Each row is where one point has got to under a steady rotation. How many ticks took it there?
The counts run from 0 to 278.
[146 144 152 151 113 122  94 135 130 112 168 115 138 112 126  70  82 123
 104 108 123 140  90 157 127 147  97 124 167 112 124 112 104 147 109 125
 104 109 130 141  85 114 106 133 178 132 168 125 113  85  59 137 108 106
  80 121 151 146 121 129  94 123 179  98 115  73  90 140  92 123  72 185
 124 130 136 142 137 143  99 130 134 140] -> 232
[117 128 109 147 110 131 126 135  97 136 131  99  81 149 107 172 180 150
  83 169 121 125 132 135 113  73 163 127 130  97 141 152  93 102 163 145
 107 142 122 121 117 144 131 124 110 143  94 125  94 153 130 119 189 140
 164 139  98 121 123 129 132 156 145 125 123 158 153  98 166 116 200 154
 202 128 139 141 146  76 103 114 117 130] -> 54
[134 153 115 118 125 198  95 116 148 152 125 101 125 131  72 145 160 154
 107 158 101 112 155 131 146  90 152 110 108 119 128 149 115 123 108 108
 144 129 106 152 128 154 184 110 120 155 124 148 111 117 129 104 134 110
 119 126 121 157 135 125 190 151 123 165  97 179 160  95 155 138 187 133
 154 153 169 194 137 125 136 160  98 112] -> 50
[155 124  81 145 171 117 183 126  78 127  93 157 105 120 119 202 165 128
 142 161 157 139 134 114 122 132 107 143 150 123 131 117 149 130 144  99
 121 100 154  95 135 116 154 133 134 132 140 111 164 121 157 141 120 199
 129 130 147  66 135  65 150 141 134 161 180 161 133  95 157 120 135  99
 147 127 128  89 130 146 130 134 135 125] -> 29
[109 146 117 133 112 109 148 123  83 128 160 142  79 130 145 168 139 180
  97 151 125 136 121 114 126 103 151 128 182 129 114 167  71 118 157 117
 101 126 135  93 152 134 120  76 107 130  87 121 136 155 167 131 150 149
 144 104 132  84 152 108 108 124 138 108 132 130 188  88 108 126 146 137
 166 147 143 101 139  53 126 124 115 124] -> 184
[183 142 132 104 125 157 138 158 120 115 158 115 156  95  99 105 113 158
  88 133 124 141  92  88 129 127 104 105 127 141  98 120 123 128 101 116
 104 153 154 117 100 108 147 167 114 134 180 162 126 108  98 134 104 132
  97 129 125 114  93 110 131 150 147 191 106 106 134 113 104 131  89 165
 173 151 133 168 209 149 133 125 146 160] -> 237
[163 165 152 127 113 126 145 168 146  82 159 130 147  94  88 124  81 133
 140 106 166 126 121  99 143 152 129 147 107 134  87 131 121 128 148 107
  87 133  96 128 121  74 117 137 111 131 183 141 130 155 115 142 117 118
 113 162 137 100  87 104 124 149 140 123 129 105 120 155  88 155  52 167
 133 174 102 146 178 132 165  93 168 160] -> 106
[114 159 169 106 119 148 148  73 113 125 182 140 122 140 106 159 125 159
 108 171 157 118  86 128 103 104 117 143 151 122  93 118 130 136 142  92
 127 131 124 142 113 115 133 118  97 118 172 156  87 107  69 128 146 129
  96  97 116 103 110 104 129 147 110 142 159  66  72 133 117 108 147 174
 129 137 131 100 178 171 122 121 118 168] -> 115
[159 108 109 111 150 136 127 119 118 114  80 150 148 117 151 117  93 131
 120  88  74 190 151 126 124 126 128 139 171 108 146  99 140 183 118 127
 156 114 135 120 147  95 147 160 150 129 184 100 168  93 121 133  82 144
  92  83 173 180 136 128 123 116 130 166 147 113  83 147 116 102 118 110
 108 108 140 142 109 172 142 146  96 119] -> 127
[113 108 127 173 122 100 134 147  85 138 108 147  68 125 179 123 131 128
 131 127 101 136 129 143 126 101 151 135 151 119 120 177  84 130 116 182
 109 118 144 102 170 152 128  60 118 142  91 111 158 166 137 109 137 107
 151 112 152 149 159 128  81 111 139  91 108 143 166 119 114 147 123 144
 127 133 152 130  66  79 136 142 113 141] -> 187
[164 123  73 170 161 163  94 184 135 127 120 114 140 119 113  94 141  95
 120 148 143 136 138 162 174 133 107 110 126 139 114 165 134 136 107 131
 123 117 146 103  99 132 123 105 181 167 131 132 145 111 138 125  93  93
 112 152 175 153 143 129 136 126 161 128  88 159 129 109 158 145 105 172
 160 122 153 185  78  91 108 148 141  99] -> 41
[136 109 127 134 122 118 110 153 133 122 167 159 161 118 111 117 104 152
  78 156 121 155 119  79 138 111 165 142 135 172  74 158 124 137 110 155
 126 165 139 132 186 132 131  77  86 108 113 145 155 132 186 125 113 109
 137  97 143 147 142 144  92  84  93 156 109 116 168  87 109 149 101 150
 152 152 125 147 182 104 151 126 125 165] -> 82
[ 97 129  99 152 139 141  88 109 143 115 161 122 151 160 119 119 153 126
 126 186 158 130 144 185 132 109 119 114 164 144 102 143 120 141 126 120
 165 112 118 130  88 139  93  86 173 148 116 136  81  98 119 111 104  94
  92 130 165 169 111 135 124 123 130 101 142 115  90  88 152  87 152 180
 148 114 151 126 118 107  72 139 131  97] -> 271
[154  99  90 137 159  90 177 129  97  72  75 127 149 104 141 184 114 105
 147 123 140 174 169 127 104 123 125 150 163 101 122 110 121 157 148 153
 122 120 146 131 120  61 128 171 118 141 166  89 135 156 138 106 105 166
 152 130 133 116  88  89 107 137 133 147 187 120 124 128 125 103 110 100
 156 130 102  92 162 133 134 105 118 140] -> 253
[114  99 113 173 169 105 175 154 131 132  90 106 118 182  99 143 151  73
 135 156 131 133 136 189 148 110 158 176 183 133 149 105 150 121 153 139
 118 126 136 103 113 136  98 148 143 152 106 106 125 120 132 138 144 143
 160 147 138 118 150 149 142 153 169  87 143 133 134 130 169  90 138 152
 172  78 119 126 115 110  89  87 106  98] -> 162
[147 113 108 149 152 146 158  97 103 155 104 124  86 158 123 146 152 101
 156 173 139 113 135 169  96  90 142 133 156 100 153 137 139 137 145 115
 115  97 137 111  92 144 163 124 135 132 142 108 116 122 130 111 137 110
 106 129 149 138 156 100 163 176 127 141 114 164  68 143 196 124 193 150
 121 122 148 134  56 114 105 156 102 109] -> 156
[142 125 132 158  85  99 139 123  87 100 127 158 122 137 104 167 106 151
 131 138 132 138 121  89  90 128 152 154 133  97 121 101 127 119 164 153
 105 152  89 166 176 123 125 113 125 107 110 121 125 111 104 144 159 142
 139 106 125 123 103 104  99 121  83 128 175 103 117  98 115 152 113 126
 135 155  96  83 175 190 166 116 156 187] -> 215
[133 135 121 179 123 100 125 120 113 132 110 121  76 118 114 137  88 102
 144 123 107 139 194 143 120  96 161 148 144  57 156 132  87 116 168 133
 103 121 100 140 126 112 120 116 158 123 101  98 125 144 114 123 162 117
 144 102 141 149 151 152 119 161 142  72 130 169 141 149 101 153 149 118
 107 130 134 131  35  77 110 121 109 124] -> 63
[127 139 157 130 151 108 159 166 150 135 154 125 128 137  72 109 111 108
 104 141 120  99  91  87 144 130 173 158 136 161 136 120 144 124 140 125
  60 151 154 118 122 167 156 145  98  96 123 134 139 144 136 155 139 167
 155 143 105  82 137 136 140 149 159 124  75 137 176 143 129 164  97 151
 135 153 104 157 195 113 106  91 135 157] -> 199
[154 136  98 133 183 124 144  98 144 100  78 130 131  98 115 131 112  95
 179 122 140 136 178 139 125 138 124 122 127 102 121  98 152 148 117  91
 141  86 138 147 113 100 163 148 160 133 180 107 149 121 128 126  85 155
  91 107 169 142 109 113 163 167 136 144 165 166  89 161 139 138 118  89
  69 134 138 132  74 153 131 138 122 108] -> 258
[136  94 124 118 139 116 176 135  75 111 112 155 155 139 156 162 129 150
  91 145 123 187 101 126 110 107 127 168 187 132 111 111 135 161 141 141
 131 135 158  98 155  84  99 140  97 141 164 116 141 116 125 128 119 149
 137 100 135 118 119 107  95 112 127 163 170  64  95 129 117  79 123 150
 173  98 113  96 175 153 134 111  92 150] -> 122
[159 143 154 128 111 137 134 100 125 145 100 181  86 134 116 149 106 183
 122 117 102 133 127 107 106 143 137 134 123  99 125 121 130 127 138  77
 110  94  97 147 189 137 163  77 102 102 164 117 159  96 138 161 139 163
 109  97 154 112 149 108 139 122 111 146 155 118  71 163 125 150 124 100
  78 142 137 117 115 170 190 128 116 150] -> 220
[ 91 135 103 133 158 122 101 183 111 111 140 127 136 129 141 176 169 112
 113 153 155 143 128 123 108 105 111 123  99 131  98 160 144 171 156 157
 159 163 139 122  90  87  84 161 134 141 158 140  96 162  61 126 142 144
 138 151 108 160  97 150  90 131 146 143 126 118  88 121 135  93 140 178
 173 121 135 138 145 138  70 123 139 132] -> 16
[ 66 166 114 129 161 106  93 136 128  89 135 107 115 133 129 140 165 130
 126 139 138 109 129 146 129 154 100 102 128 132 110 128 114 162 122 104
 163  97 138 150  60 138 124 137 176 153 132 123  92 120  72 138 114 191
 107 154 117 136  83 129 126 132 190 108 149 118 117  96 141  82 106 141
 133 119 151 111 168 144  68 127 148 104] -> 139
[110 140 138  88 123 143 130  93 129 110 126 124 140 121 117 178 142 174
  80 137 103 145 126 116  87  97 129 131 149 117 116 125 105 172 145 111
 149 121 140 172 107  97 157 149  95 135 173 131  89 134 106 107 119 174
 128 121  92 133  94 106 138 131 148 177 164 104 105 126 131  82 161 114
 157 144 147 125 228 141 125 129  86 133] -> 245
[171 122  78 162 157 170 105 185 141 133 113 117 159 109 100  96 141 100
 128 149 145 135 135 153 178 134 115 120 123 155 109 155 142 134  86 132
 124 124 144 116 123 131 137 103 168 174 140 135 160 109 155 122  82  89
 113 158 175 143 134 132 153 120 145 143  86 164 156  94 149 155 107 159
 174 129 148 203 113 105 138 153 143 101] -> 42
[160 145 142 139 117 130  85 141 135 132 157 126 137 107 129  64  78 121
 105 113 121 143  90 144 126 135  96 111 138 120 130 128 113 151 100 116
 107 109 133 144  90 121 116 136 181 139 175 133 113  83  54 128 106 101
  71 115 155 157 119 140  99 129 167 114 108  92  75 154 102 127  76 187
 102 128 157 168 118 140 113 144 137 143] -> 233
[111 127  90 149 135 159  77 120 141 118 149 127 155 151 128 113 149 128
 122 174 150 142 147 169 142 110 124 102 144 145  96 158 122 145 117 115
 175 117 110 124  96 133 109  87 163 154 133 142  96 101 135 108  99  78
  80 129 172 195 123 139 133 125 114 124 121 141  87 104 155  99 155 177
 149 117 163 158 103 100  95 163 115  90] -> 272
[141 126 102 154 177 103 147 107 125  99  72 130 113 106 130 140 102  80
 176 128 143 139 176 150 110 126 111 121 130  84 132 102 142 154 109 124
 141  92 136 152 104 111 151 151 166 130 166  97 133 117 103 120  94 146
 104 115 162 160 108 119 144 163 140 124 166 154  75 160 141 126 114  95
  71 126 136 121  58 155 115 136 130 113] -> 257
[134 103 100 168 158  74 155 116  89  73  71 130 119 112 150 153 108  84
 169 133 148 154 163 149  85 117 122 137 153  80 128  98 122 152 148 157
 134 107 133 148  88  96 129 166 167 138 136  85 116 136  92 115 115 146
 125 125 144 138  89 102 110 160 149 121 185 128 100 129 132 109 111 116
 116 118 119  90 106 149 103 117 133 132] -> 255
[ 88 164 138 139 141 115 107 102 165 140 202 146 146 131  60 111  97 139
  82 185 149 100 119 104 160 129 157 147 157 158  86 127 121 125 142  76
 109 126 150 145 124 153 107  95 121  96 103 150 121 113 141 142 137 155
 123  88 120  93 143 155 121 131 144  85 131 106 155 110  98 134 109 146
 125 138 128 119 163  87  92 104 131 123] -> 76
[160 120  77 118 124 184 137 135 113 106 144 127 177 125 110 141 140 163
 113 167 140 168 148 129 142 104 139 115 167 149 105 142 111 135 133 105
 147 146 108  96 128 109 133 111 130 155 127 135 125 114 197 108  94  85
  90 122 176 156 120 101 163 133  94 173 122 140 139  67 139 119 159 157
 189 140 138 157 157 103 137 150 124 104] -> 275
[144 134  81 167 150 136 102 152 120 128 147 122 126 128 117 109 129  99
 111 149 163 133 127 173 153 143 106 124 177 140 143 133 132 148 149 101
 105  97 150  99  75 127  97 101 202 153 127 110 125  97 128 133 109 114
  99 158 173 102 145 116 131 129 183  87 117 140 120 103 144 129 121 181
 158 118 142 138 101  67  73 131 140  92] -> 39
[116 129  85 161 140 123 134 144  85  84 138 112 128 116 158 171 163 117
 153 167 184 126 134 150 101 100 106 114 133 134  90 167 104 149 137 171
 121 127 136 124  74 102 116 106 149 173 133 126  98 169  99  87 114 104
 119 158 142 139  90  78  99 133 123 133 142 134 123  80 145 120 134 178
 168 153 139 115 126 104  99 149 150 135] -> 147
[109 132 116 146 135 130 151 125 133 118  66 113 123 127  96 170 129 131
 129 126  90 148 181 147 143  87 187 171 157  89 129 129  92 129 148 154
 126 130 112 155 186 108 149 103  95 153  96 106 139 158 164 103 134 137
 186 111 123 129 131 128 147 133 130 115 156 153 190 106 111 130 156  86
 171 130 127 134 140 104 174 106  82 112] -> 59
[117 103 126 151  92 104 124 124 101 102 175 147 159 133 115 119 101 141
  99 155 125 150 103  91 113 110 178 145 175 151  99 123 113 133 135 178
 107 172 135 151 153 157 125  94 122 110  85 127 120 125 148 131 132 106
 130  91 135 157 117 126  79  94  92 127 124  91 157  70 107 141 114 170
 157 157 111 112 193 122 112 126 138 177] -> 84
[170 143 107 149 146 117 159 138 136 130 106 135 109  86  82 127  73 107
 148 127 123 138 175 106 153 123 165 138 120  96 128 130 119 103 130  94
  86 133 114 116 163 102 149 129 123 121 123 128 173 154 173 130 128 135
 132  88 145 104 150 138 156 173 129 114 126 179 180 147  89 172 108  93
 115 149 133 155  62  91 161 110 129 120] -> 66
[159 136  91 156 155 163 137 158 126 113 123  92 186 114  64 112 140 115
 137 151 142 129 128 136 181 124 135 138 147 154 116 114 130 117 103 145
 115 140 137 122 118 140 135 126 157 170 107 140 133 112 146 116  83 103
 111 153 163 115 114 103 162 123 136 151 107 156 207  53 139 138 106 156
 204 135 132 168 175 136 124 146 151 124] -> 44
[ 92 163 154 128 166 119 125 102 187 150 158 137 144 114  47 107 100 130
 110 170 128  90 138 116 177 134 157 152 120 156  83 122 133 125  94  83
 136 122 151 164 170 160 144  85 103 107 108 159 154 110 154 145 114 160
 134  83 138 107 150 166 156 125 138  97 122 142 168 123  97 147  95 115
  97 137 139 147 130 126 126 112 115 127] -> 74
[117  89 136 157  87 101  94 106  99 121 142 150 113 160 138  97 107 140
 115 141  92 146 115  99  87 100 172 123 156 114 124 125 112 138 121 191
 113 155 115 169 138 179 138  91 141  99  88 110 121 110 104 129 144  97
 109  92 144 199 125 141  75 107  95 114 107 105 124  97 130 151 134 160
 105 155 130 130 139 138 118 151 129 173] -> 86
[153 109  86 127 158 104 170 147 108  78  65 130 151  90 144 187 123 128
 132 114 130 176 167 122 105 114 134 147 144 111 108 128 126 167 142 143
 140 118 139 123 130  51 135 152 104 143 176  98 139 167 158  98 103 162
 154 128 137 124  96  96 115 137 135 171 177 130 120 136 126 105 111  91
 155 133 113 120 156 126 154 108 112 131] -> 252
[108 172 150  86 172 178 108 144 174 131 123 111 140 123 104 128 142 130
 107 134 108 122 121 128 144 119 121 120 100 141 130 132 159 191 117  90
 155 124 138 137 110 111 134 176 105 139 208 150 115 127  79 125  94 155
 117 131 123 156 124 157 158 136 173 155  94 142  83 168 135 101 134 151
 109 124 165 191 139 162 112 140 109 109] -> 11
[154 128 157 155 144 117 134 171 132 127  89 151 104 121 148  90 112 132
 115 108 103 143  96 160 153 160 116 138 125 132  93 142 130 148  90 125
 115  94 142 130 179 120 117  77 115 141 180 117 175  98 114 149  90 144
 131 131 166 133 137 132  92  94 176 123 139  93  89 173 128 118  51 141
 113  99 145 150 116 148 185 110 111 135] -> 227
[151 107 101 137 175 151 193 140 139 155  77 124 128 148  96 150 145 105
 136 165 124 147 134 160 147 101 157 164 161 138 137 123 146 130 143 102
 111 111 140  83 141 123 157 125  95 136 156 115 159 134 194 125 118 146
 154 142 150  96 158 114 186 154 147 155 127 167 128 146 179 120 157 111
 168 106 115 151 121 116 138 116  93  96] -> 159
[118 118 123 157 124 112  71 144 147 149 192 157 123 140 127  94 121 140
  69 179 140 120 120 117 136 111 148 106 109 148  77 182 127 134 119 124
 121 149 140 145 139 150 109  60 116  95 114 154 126 124 146 135 143 110
 123  89 154 160 157 184  75 120 125 103  93 126 106 131 121 153 123 179
 116 135 150 156  98  62  93 133 131 143] -> 79
[141 103 154 150 123  92 128 167 131 124  71 154  50 159 164 116 138 149
 115  90  73 125 105 112 100 144 172 113 106 113 140 147 131 131 130 152
  98 108 111 131 158 167 167 106  93  98 131  90 155 132 128 161 149 173
 142 153 132 163 126 146 113 133 150 117 105 138  82 184 167 149  97 128
  88 135 129 159 127 126 157 110 128 156] -> 95
